In the data rows, zero lies at 4.5, halfway between 4 and 5.
Every row has a hidden score. In each pair, how much higher is the second row's than the first's? 6 means about the same, 12 much higher and 0 much lower.
[3 4 6 4 4 4 4 4]
[6 2 6 7 4 3 4 3]: 5
[6 5 3 5 4 4 4 7]
[4 4 6 5 5 5 4 4]: 4
[4 4 5 5 3 4 6 5]
[6 5 4 6 5 3 4 8]: 2
[4 4 6 4 3 4 5 5]
[5 7 7 0 2 2 0 6]: 8
[7 1 7 7 4 2 6 4]
[3 5 7 4 2 3 1 6]: 10
[3 3 8 2 1 5 2 4]
[6 4 3 6 5 3 6 7]: 0
[5 5 5 4 5 5 5 4]
[5 6 7 4 2 3 3 7]: 12
[6 3 4 5 5 4 4 4]
[5 7 4 5 4 5 4 7]: 9
[6 3 4 5 5 4 3 4]
[9 7 4 7 8 4 6 5]: 2
[4 5 6 3 4 4 3 4]
[5 6 2 5 6 6 5 5]: 2
[7 1 4 7 5 4 6 2]
[4 4 5 4 4 3 4 5]: 9
[4 4 6 3 3 3 3 4]
[4 4 4 4 5 6 5 4]: 2
[3 4 2 7 6 6 7 4]
[3 6 5 4 5 5 3 5]: 8
[4 5 6 3 4 4 3 4]
[5 6 6 5 5 5 2 4]: 4
[6 5 5 4 5 2 2 7]
[4 4 5 3 3 4 4 4]: 9
[6 4 3 6 5 3 5 7]
[3 4 5 5 4 5 7 5]: 8
[5 3 5 4 4 3 6 4]
[4 5 5 4 4 5 5 4]: 6
[4 6 5 4 4 4 4 4]
[4 4 5 3 3 4 2 5]: 7
[6 1 4 7 5 4 6 2]
[3 4 4 3 3 5 6 4]: 11
[2 4 5 5 3 4 7 4]
[4 6 4 5 4 5 5 5]: 4
[3 4 7 2 2 6 3 4]
[4 4 5 3 3 5 3 4]: 4
[3 4 5 3 3 5 4 4]
[3 4 4 3 4 5 5 4]: 4
[3 4 4 3 4 6 7 3]
[3 3 1 5 6 7 8 4]: 2
[5 6 1 6 8 6 6 8]
[2 7 6 3 4 4 2 5]: 12
[6 1 6 8 4 3 4 3]
[1 9 4 0 4 6 2 4]: 8
[4 5 0 5 8 7 7 5]
[3 7 1 6 6 6 8 4]: 11
[5 3 6 4 3 4 5 3]
[6 1 4 7 4 4 7 2]: 4
[4 4 0 6 7 7 7 4]
[4 4 5 3 3 4 4 4]: 12
[4 5 5 3 4 5 4 4]
[7 1 4 8 4 4 7 2]: 5
[4 2 5 3 2 3 5 4]
[4 5 2 4 6 6 6 4]: 0
[6 2 6 7 4 3 7 4]
[2 4 7 6 4 5 2 5]: 6
[5 5 4 5 5 5 3 4]
[3 4 6 5 5 5 4 4]: 6
[2 5 7 4 3 4 3 5]
[4 5 5 3 3 4 3 5]: 6
[4 6 5 2 4 5 2 4]
[7 6 5 3 4 2 2 7]: 6
[3 5 2 7 6 7 7 3]
[4 6 5 4 4 5 4 5]: 10
[2 4 4 2 3 6 5 3]
[7 5 2 7 7 5 6 8]: 0
[3 3 6 3 1 3 5 4]
[4 2 5 6 4 5 8 4]: 0
[0 6 5 0 2 9 4 5]
[5 4 6 2 3 3 5 4]: 5
[5 4 5 4 4 5 3 4]
[3 6 1 6 6 6 7 4]: 4
[4 5 4 5 5 3 4 5]
[5 3 5 6 6 4 5 4]: 3
[5 6 2 6 8 5 8 5]
[3 5 1 7 6 6 7 3]: 9
[5 3 5 4 5 3 6 4]
[3 6 3 2 5 7 6 3]: 6
[4 6 2 6 6 8 5 3]
[5 3 6 3 4 3 6 4]: 10
[4 3 6 5 3 4 6 5]
[7 7 0 6 9 6 6 9]: 0
[3 5 3 5 5 8 7 4]
[7 6 3 5 5 4 4 8]: 6
[4 4 6 3 4 4 3 4]
[3 5 7 3 3 4 2 5]: 8
[6 7 4 5 6 3 2 7]
[5 6 2 5 8 6 5 7]: 2
[4 9 4 4 6 6 4 4]
[6 6 3 6 5 4 2 7]: 7
[4 4 3 6 7 5 8 4]
[4 3 6 4 4 4 4 4]: 11
[4 4 5 3 3 5 4 4]
[5 5 6 3 4 5 3 5]: 4
[3 4 4 3 4 5 4 4]
[3 6 1 6 6 6 7 4]: 3
[2 4 3 3 3 6 6 3]
[3 3 3 3 3 6 6 3]: 6
[3 3 5 5 4 4 7 5]
[8 1 7 8 4 2 4 4]: 4
[4 6 3 6 6 6 7 4]
[4 4 6 3 3 3 3 4]: 11
[3 3 7 4 2 3 1 4]
[6 6 2 7 6 6 7 5]: 0
[8 3 2 8 7 3 6 6]
[3 4 5 2 3 5 6 4]: 12
[5 4 6 4 3 3 2 5]
[3 5 6 3 4 5 3 4]: 4
[5 4 4 2 4 4 4 4]
[4 3 6 6 5 4 4 4]: 4
[4 5 3 4 5 7 7 2]
[4 5 1 5 7 7 7 4]: 2
[4 6 4 2 3 6 6 4]
[3 5 2 3 5 7 7 3]: 2
[4 6 3 5 4 4 3 7]
[4 3 2 5 6 7 7 3]: 1
[5 6 2 5 6 6 5 4]
[3 2 4 6 5 5 9 4]: 8
[6 7 6 2 3 2 0 7]
[5 3 5 3 3 3 5 4]: 6
[4 5 6 3 3 4 4 5]
[5 6 5 4 5 5 4 4]: 2
[4 4 3 4 5 6 6 4]
[4 4 6 3 4 3 3 5]: 8
[4 4 5 2 4 4 2 4]
[6 4 4 6 5 3 4 7]: 4
[5 6 3 5 6 5 5 5]
[4 5 6 3 4 4 3 5]: 9
[4 4 6 3 4 5 3 4]
[4 7 3 4 4 4 4 7]: 8
[4 4 6 4 4 5 3 5]
[4 5 1 5 7 7 7 5]: 1
[3 4 5 4 4 4 7 5]
[3 3 6 4 4 5 4 3]: 5
[3 4 3 5 5 6 8 4]
[6 2 6 7 5 4 4 4]: 5
[5 7 3 4 4 5 3 6]
[5 5 4 6 4 3 4 7]: 6
[4 5 5 3 4 4 4 4]
[5 7 1 4 8 6 6 8]: 0
[3 4 6 3 3 4 3 4]
[3 4 5 4 4 5 5 4]: 4
[5 4 6 5 4 4 5 4]
[4 5 6 2 4 4 2 4]: 6
[4 8 5 2 5 5 3 3]
[6 6 2 6 5 4 3 8]: 6
[3 6 2 7 7 8 8 4]
[3 3 3 5 5 6 8 4]: 9
